One vector is turned by the same rotation once a tick. Each row is the vector after some number of ticks, and that number follows the row.
The counts run from 0 to 766.
8; 1; 7; -21; 3; 61; -11; 2; 3; 41; -63; -12; -9; -31; -7; -1; 2; -36; 0; -9; -17; -6; -23; 6; 8; 7; 8; -11; -1; -21; -1; -19; -2  60
14; -5; -27; 20; -2; -14; 42; 6; 35; 34; 4; 20; -37; 6; -5; -20; 12; -22; -50; -50; 11; -1; 7; -9; -19; 30; 27; -5; -24; -16; -18; 1; 12  95
-13; -3; 47; -18; 15; 4; 33; 28; -26; -13; -21; -7; -10; -13; -26; 10; -13; -26; 9; 10; -13; 4; 35; -25; -28; 23; -23; 33; 32; 21; -14; 2; -5  217
-20; 20; -19; 7; 47; -12; 36; 2; -32; 15; 17; -15; 34; -15; -13; 2; -5; 0; 21; 17; -16; -11; 22; -45; -41; 8; -22; 17; 22; 26; 8; -7; 16  180
4; -39; 26; 41; -14; -26; 39; -19; -25; -14; -6; 8; -8; -12; -7; -21; 1; 6; 3; -11; -33; 55; 22; -19; -9; -1; -1; -12; 5; -8; 8; 12; -48  305
-11; 15; -37; 13; -13; 10; -27; -8; 6; -51; -11; -8; -25; -2; 1; -8; -19; 3; -42; -43; 0; 16; 2; 15; 6; 16; 13; 6; -36; 1; -55; -9; -28  534
-24; -33; -9; 40; -26; -22; 7; -17; 37; 1; -13; 9; 21; -2; 2; 26; 22; 27; -34; 34; 29; -42; -5; -17; 5; -4; 30; -21; 22; -4; -7; -13; -17  381
-3; 17; 14; 22; 16; 22; 55; -33; -33; -70; -6; 14; -15; -7; 3; 6; -16; -16; 5; 5; 13; 22; 10; -12; -9; 9; -18; 5; 24; 10; -27; 26; -2  260
-42; 14; -20; 24; 17; 21; 6; 27; -19; 9; 19; -41; 3; 11; 5; 0; 4; 14; -10; 3; 25; -30; 43; -57; -33; 2; -6; 0; -14; 7; 11; 14; -1  40
5; -8; -26; 64; -26; 22; 26; -9; 4; -24; 1; 6; -11; -39; -17; 1; 8; 31; -6; -34; -15; 17; -4; -26; -33; 21; 21; -4; 8; -36; 10; -3; -8  440
-13; 13; 28; 14; -17; -28; -3; 24; -36; 17; 8; 24; 19; 26; -8; 10; -28; -13; -9; -22; -4; -5; -20; -11; 11; -36; 37; -39; 49; -22; 14; 7; -19  515
22; 17; 10; 25; -13; 30; 14; 26; 2; -7; -21; 6; -17; -1; 6; 23; -6; -18; -34; -26; 28; -29; 5; 23; 30; 17; 14; -26; 29; -22; -55; -6; 19  703
5; 13; 7; 14; 15; 35; 21; 2; -12; 40; -31; -31; -7; -6; 6; -16; -17; -51; 43; 26; -13; -13; -24; -22; -32; -4; 5; 6; -15; 11; 2; -26; 7  734
20; 19; 49; 16; 8; 6; 55; -11; -1; 41; -30; 4; 12; -2; -5; -27; -26; -48; 31; 19; -8; 13; -22; -2; -9; 2; 27; -2; 7; 29; 7; 6; -26  56
-15; 23; -43; -9; 27; -34; 3; 5; 45; -1; 18; 7; -9; -9; 8; 26; 4; 10; -20; -37; -7; -25; -8; -11; -8; 19; 46; -31; -9; 4; -20; -35; 30  322
-24; 2; 1; 21; -13; -11; -2; 0; -6; 8; 25; -9; -31; 9; 10; 41; -12; -28; -36; 39; 15; -11; -5; -42; -45; 6; 26; 5; 11; -9; -33; -9; -1  726
26; -4; 1; -7; 22; -18; 20; -6; 7; 26; -12; 28; 38; 1; -23; -37; 1; -37; -33; 2; -11; -3; -7; 21; 18; -2; -17; -25; 36; -22; 29; 27; -39  101
9; 50; -4; 10; 8; -4; 22; 3; -9; 37; -6; -23; 23; -13; 22; 22; -32; -24; 46; 15; -17; -5; -5; -35; -11; -6; 38; -1; -4; 3; 16; -20; -22  595
5; -17; 15; -6; -3; -34; -13; 18; 53; 5; -20; 30; 12; 11; 11; -1; -25; -11; -36; 0; 35; -40; 4; 9; 21; -13; 32; -25; -17; 2; -30; -4; -11  424
24; 39; -42; -8; 3; 37; -28; -2; -2; 6; -29; -2; 23; -8; 12; -35; -7; -15; -28; -40; -5; -13; -16; 15; 21; -9; 24; -19; -12; -8; -18; -16; 22  739
-23; -3; 0; -26; 14; 27; 27; 37; 10; -49; -16; 6; -24; -9; 26; -18; 7; -12; 9; -16; -29; -16; 24; -49; -31; -3; 12; -2; 23; 25; 14; 0; 31  253
-42; 16; -20; 9; 57; 7; -3; 7; -8; -28; 36; -34; -16; 15; -22; 19; -17; -34; 9; 10; -15; -35; -21; 4; -24; 7; -1; -21; 7; 17; -9; -3; 12  318
3; 44; -18; -26; 9; -29; -37; 10; 38; 26; -9; -19; 3; -6; -10; 34; -16; -31; -29; 6; -26; -12; -4; 12; 2; 31; 41; -17; 8; 13; -10; -26; -35  592
4; -12; 3; -31; 13; -31; 10; -8; 31; 16; -29; 52; 5; -17; -17; -36; -33; -47; -4; -33; -16; 8; -38; 10; 3; 3; -2; -3; -10; -23; -11; -7; -25  328
-24; -29; -7; 15; -19; -5; 9; 17; -26; 24; -35; -18; 6; 12; 22; -7; 33; 21; 12; -18; -61; 14; 18; -3; 4; -3; -21; -14; -8; 26; -5; -15; -47  342
31; 5; 0; 8; 11; -29; -17; -13; 47; 42; -8; -9; 30; -24; -14; 12; -24; -23; 3; 30; -10; -7; -18; 6; -6; 13; 24; -8; -23; 1; -13; -39; -40  731
-1; 9; -28; 2; 14; -2; 27; -20; -12; -38; -4; 34; 9; 3; -2; -43; 1; -19; -12; -29; -22; 18; -38; 17; 18; -20; 13; -34; 41; 5; 9; 21; -8  743
9; 25; 34; 16; 8; -2; -10; -1; -44; -3; 5; -16; 48; 8; -22; 13; -35; -20; -14; 28; 11; -1; 38; -16; 3; -14; -4; 3; 29; -22; 12; 14; -37  449
31; 18; -32; 33; 2; 4; 22; -18; 6; -73; -11; 1; 6; -21; -27; -27; -11; 0; -21; -26; -13; -14; 3; 22; 2; 20; 9; 8; -12; 4; -46; 1; 18  395
-14; -6; -4; 5; -15; 6; -13; -7; -5; 7; -49; 2; 16; -7; -41; 0; 10; 12; -18; -25; -8; -22; -41; 58; 38; 28; -12; -27; 23; 13; -25; -5; -43  475
-59; -14; 3; -6; 11; -26; 30; 6; -7; -30; -4; 12; -36; 39; 3; -2; -18; -33; -4; -10; 14; -32; -12; -15; -10; -21; 31; 4; -1; 28; -25; 18; -4  421
16; 4; 18; 17; -2; 0; 1; -7; 17; 24; -29; 1; 36; -47; -8; 21; 0; 42; 19; -19; -21; 26; -5; 17; 23; 23; 0; -32; 16; -25; -3; -21; -46  709
-32; 0; -68; -18; 38; -26; 15; -22; 15; -18; 13; 6; -8; -27; -14; 24; 5; -4; -23; -15; -28; -27; 2; -23; -17; 23; 4; 15; 6; -14; -17; -27; 19  183
2; -9; -30; 20; 31; 40; 15; -54; -9; 23; 2; -14; 8; -19; -12; -18; 22; 3; -7; 7; -4; -3; -22; -21; -27; -3; 29; -26; -12; -33; 18; -19; 45  506
-31; 8; -31; 20; 29; 6; 14; 10; -3; 13; 30; -1; -34; 14; 32; -10; -18; -17; -8; -43; 16; 1; -16; -21; -3; -5; 4; -31; -47; -26; -5; 10; -23  230
-9; -19; 7; 36; -21; 15; -18; 33; -22; 3; 12; -5; -11; -2; -7; -13; -3; 15; -19; -18; -14; 33; 17; -54; -52; -12; 5; -9; -11; -35; 6; -11; -1  580
-21; 9; -26; 5; 14; 16; 13; -36; -22; 25; -25; -23; -13; -19; 3; 9; -5; -12; 25; -17; -3; 12; -4; -18; -20; 24; 11; 25; -58; -21; -37; -37; -13  228
-6; -5; -24; 29; 5; -1; -11; 40; 0; -28; -1; -23; 14; -15; -37; -6; -7; 3; -8; -30; -16; -48; 30; 9; -9; 6; -30; -11; -17; -21; -27; -23; 13  622
-22; -10; -16; 19; -5; 40; -26; -5; -27; -8; -22; -13; 22; -12; 3; 6; 10; -1; 9; 25; -27; -12; -49; 6; 12; -21; -19; -35; 18; -20; 4; -5; -60  339
-17; -15; -23; 30; -11; 9; -26; 10; 3; -22; -20; -22; -3; 0; -42; -34; -3; 27; -30; -60; -5; -24; 19; 9; 2; 10; -6; -8; -54; -17; -16; 2; -14  578
9; 4; 10; 1; 33; 6; 26; 1; 9; -8; -34; -10; 36; -36; -13; -5; 8; 18; 33; 7; -19; 3; 4; 2; -17; 31; -9; -3; 28; 45; -38; -28; 19  664
